Here are some points, each followed by its number:
 0.6 -0.8  1.1 -0.6 -1.0  0.4 -0.6  0.7  0.1 -0.9 -0.6 -0.5  0.7 -1.1  0.8  0.2  0.4  0.4 -0.8 -0.5 -0.6 -0.6  0.7 0
-0.5 -1.4  0.5 -1.2 -0.5 -0.1 -1.2  0.2 -0.5 -1.4 -2.2 -0.5 -0.9 -1.7 -0.3 -0.8 -0.1 -0.6 -0.3  1.1 -0.6 -1.1 -0.9 1
-0.5 -0.8 -1.0  0.4 -0.5 -0.1 -0.6 -0.9 -0.5 -0.4 -0.6  0.1 -0.9 -0.6  0.3 -0.8 -0.6  0.9 -0.3  0.0  0.4 -0.6 -0.4 2
 0.6 -0.8  0.5 -0.1  0.6  0.4 -1.7 -0.9 -1.5 -0.9 -1.2  0.1 -0.9 -1.1  0.3 -0.3 -1.2 -0.6 -0.3  0.5 -1.2 -0.6 -0.4 3
-0.5 -0.3  0.0 -0.1  0.6 -0.1 -0.6  0.2 -0.5 -0.9 -1.2  0.1 -0.3 -1.1 -0.8  0.2 -0.1 -1.7  0.7 -0.5 -0.1 -0.6 -0.9 4
 1.1 -0.8  1.1  0.4 -0.5  1.0 -0.1  0.7  0.1 -0.4  0.4  0.1  0.7 -1.1  1.9  0.2  0.9  0.9 -0.3 -2.1 -1.2 -0.6  1.7 5
 1.6  2.9  0.5  1.5  1.1  0.4  4.1  0.7  0.6  3.3  0.9  1.1  0.7  4.1 -1.3  0.8  0.9 -0.1  0.2  2.7  1.5  1.0  1.2 6
 0.6 -0.8  0.5 -0.1 -1.6  0.4 -0.6  0.7 -0.5  0.2 -0.1  0.1  0.7 -1.1  1.3 -0.3  0.4  0.9 -0.8 -1.6 -0.1 -0.6  1.2 7
-1.0 -1.9  0.0 -2.2  0.6 -0.1 -0.6  0.7 -0.5 -0.4 -0.6  0.1 -0.3 -1.1 -0.8 -1.4  0.4 -0.6  0.2  1.6 -0.1 -0.1 -2.0 8
-0.5  0.2  2.7  1.5  1.1  0.4 -0.1  0.2  0.1  0.7  2.5 -1.0  0.7 -1.1  0.8 -1.4 -1.2 -1.2 -0.8 -0.5 -0.1 -0.6 -0.4 9
Which five points above are nearest to each new point by angle? Their numbers follow each, nearest first.
 1.1  1.8  2.1  2.6  3.7 -0.1  1.0  1.2  0.1 -1.4  2.5 -0.5 -0.3  2.6  0.8  0.8 -0.6 -0.1  2.3  1.1 -0.6  0.5 -1.4 6 9 4 5 3
-0.5 -0.8  0.5 -1.2 -0.5 -0.1 -1.2 -0.4 -1.0 -0.9 -1.7  0.1 -1.4 -2.2 -0.3  0.2 -0.1 -0.6  0.2  0.0 -1.7 -0.1 -0.4 1 3 4 8 0
 0.6  2.9 -1.0  1.5  0.0 -0.6 -0.1  2.8  3.8  1.2  1.5  1.1 -0.3  1.5  1.9  0.8 -0.1  2.0  0.7 -0.5  2.0  2.0  0.2 6 5 9 7 0
 0.6 -0.3  0.5  0.4 -1.0  0.4  0.4  0.2  0.1  0.7  0.9  0.1  1.3 -0.1  0.8  0.2  0.9  0.9  0.2 -1.0 -1.2 -0.6  2.3 5 7 0 9 6
 0.0  1.3  0.5  0.4  0.6 -0.6  2.0 -0.9  0.1  1.7  0.4  0.6  0.7  2.6 -1.3  1.3  0.4  0.4 -0.3  0.5  0.4  0.5  1.7 6 9 5 7 0
-1.5 -1.4 -0.5  0.4 -1.0 -0.1 -0.1 -1.4 -1.0 -0.4 -0.6  0.1 -0.3 -1.7 -0.3 -0.3 -1.2  0.4 -0.3 -1.0 -0.1 -0.6 -0.4 2 1 3 4 7
 0.6 -1.4  0.0 -0.1  0.0 -0.1 -1.7 -0.9 -1.5 -0.9 -0.6  0.6 -1.4 -0.6  0.8 -0.3 -0.6 -0.1 -0.8  0.0 -1.2 -0.6 -0.9 3 1 2 4 8
 1.1  3.9 -0.5  1.0  0.6 -0.1 -0.1  2.8  4.3  1.7  2.0  1.7 -0.3  1.5  2.4  0.8 -0.1  2.0  0.7  0.0  2.0  2.0  0.7 6 5 9 7 0
 0.6  0.2  0.5  1.5  1.6 -0.1 -0.1  0.7 -1.0 -0.9  0.4  0.6 -0.3  0.4  0.3  0.8 -1.2 -1.7  0.2  1.1 -1.2 -0.1 -0.9 3 4 9 6 1
-0.5 -0.8 -2.1 -1.7 -1.6 -1.1 -0.6 -0.9 -1.5 -0.9 -0.6 -1.5 -0.3 -0.6 -0.8 -0.8 -0.6 -0.1 -0.3 -1.0  0.4 -0.1 -1.4 2 1 8 4 3
 0.0  2.3 -1.6  1.0  0.0 -0.6 -0.6  2.3  2.7  0.7  1.5  0.6 -0.3  1.0  1.9 -0.3 -0.1  1.5  0.7  0.0  2.0  1.5 -0.4 6 9 5 7 2
-0.5 -0.8  0.5  0.4 -0.5 -0.1 -0.6 -2.0 -1.5 -0.9 -0.6  0.1 -0.9 -1.7  0.3 -1.4 -0.6 -0.6 -0.3 -0.5 -0.6 -0.6 -0.9 3 2 1 4 8
 0.0  0.7 -0.5 -1.2 -0.5 -1.1  1.0 -0.9  0.1 -0.9 -1.2 -1.5 -0.9  2.6 -1.3  0.2  1.5 -1.7  0.7 -0.5  1.5  0.5  0.2 6 4 8 1 2
 1.1 -0.3 -1.6 -2.2 -0.5 -0.1  1.0 -1.4  0.6 -1.4 -1.2 -0.5  0.2  1.5 -1.3  1.8  0.4 -1.2  1.3 -0.5  1.0 -0.1 -1.4 4 8 1 6 2
 0.6  0.2 -1.0 -0.1 -0.5  0.4 -0.1 -0.9 -0.5 -0.4  0.4  0.1  1.3  0.4 -0.3  1.3  0.4  0.9 -0.3 -1.6 -1.2 -0.6  1.7 5 7 0 6 2
 1.1  0.7  1.6  1.0  2.1 -0.6 -0.6 -0.4 -0.5 -1.4  2.0 -1.0 -0.3  0.4  0.8 -1.4 -1.2 -1.2  1.3  1.1 -0.6 -0.1 -0.9 9 3 4 8 6
 0.0  1.3 -1.0  0.4  1.1 -0.6  1.0  0.7 -1.0  0.7 -0.1 -1.0  0.7  2.0 -0.8  0.8 -0.1  1.5 -0.3  1.1  1.5  0.5  0.2 6 2 9 8 7
 1.1  0.7  1.1  0.4  0.0 -0.1  2.5 -0.4  0.6  2.3  0.4  0.6  2.3  1.5 -0.8  1.3  0.9  0.9  0.2  0.5 -0.1 -0.1  2.3 6 5 7 9 0
 0.6  0.7  0.0  0.4 -0.5  0.4  1.0 -1.4  0.6  0.7  0.4  0.1  1.8  1.5 -0.3  0.8  1.5  0.9 -0.3 -0.5 -0.1 -0.1  2.3 6 5 7 0 9
 0.6  0.7 -1.0 -0.6  0.0 -0.6  0.4 -1.4  0.6 -0.9 -0.1 -1.0 -0.3  1.5 -1.8  1.3  0.9 -0.1  0.7  0.0  0.4 -0.1  0.7 6 4 2 1 8
 0.0 -0.3 -1.6 -0.6 -0.5  1.5 -0.6 -0.4  1.6  0.7  0.4  0.1 -1.4 -0.6 -0.8 -0.3  0.9 -0.6  0.7  1.1 -0.1  0.5 -0.9 8 1 2 4 6
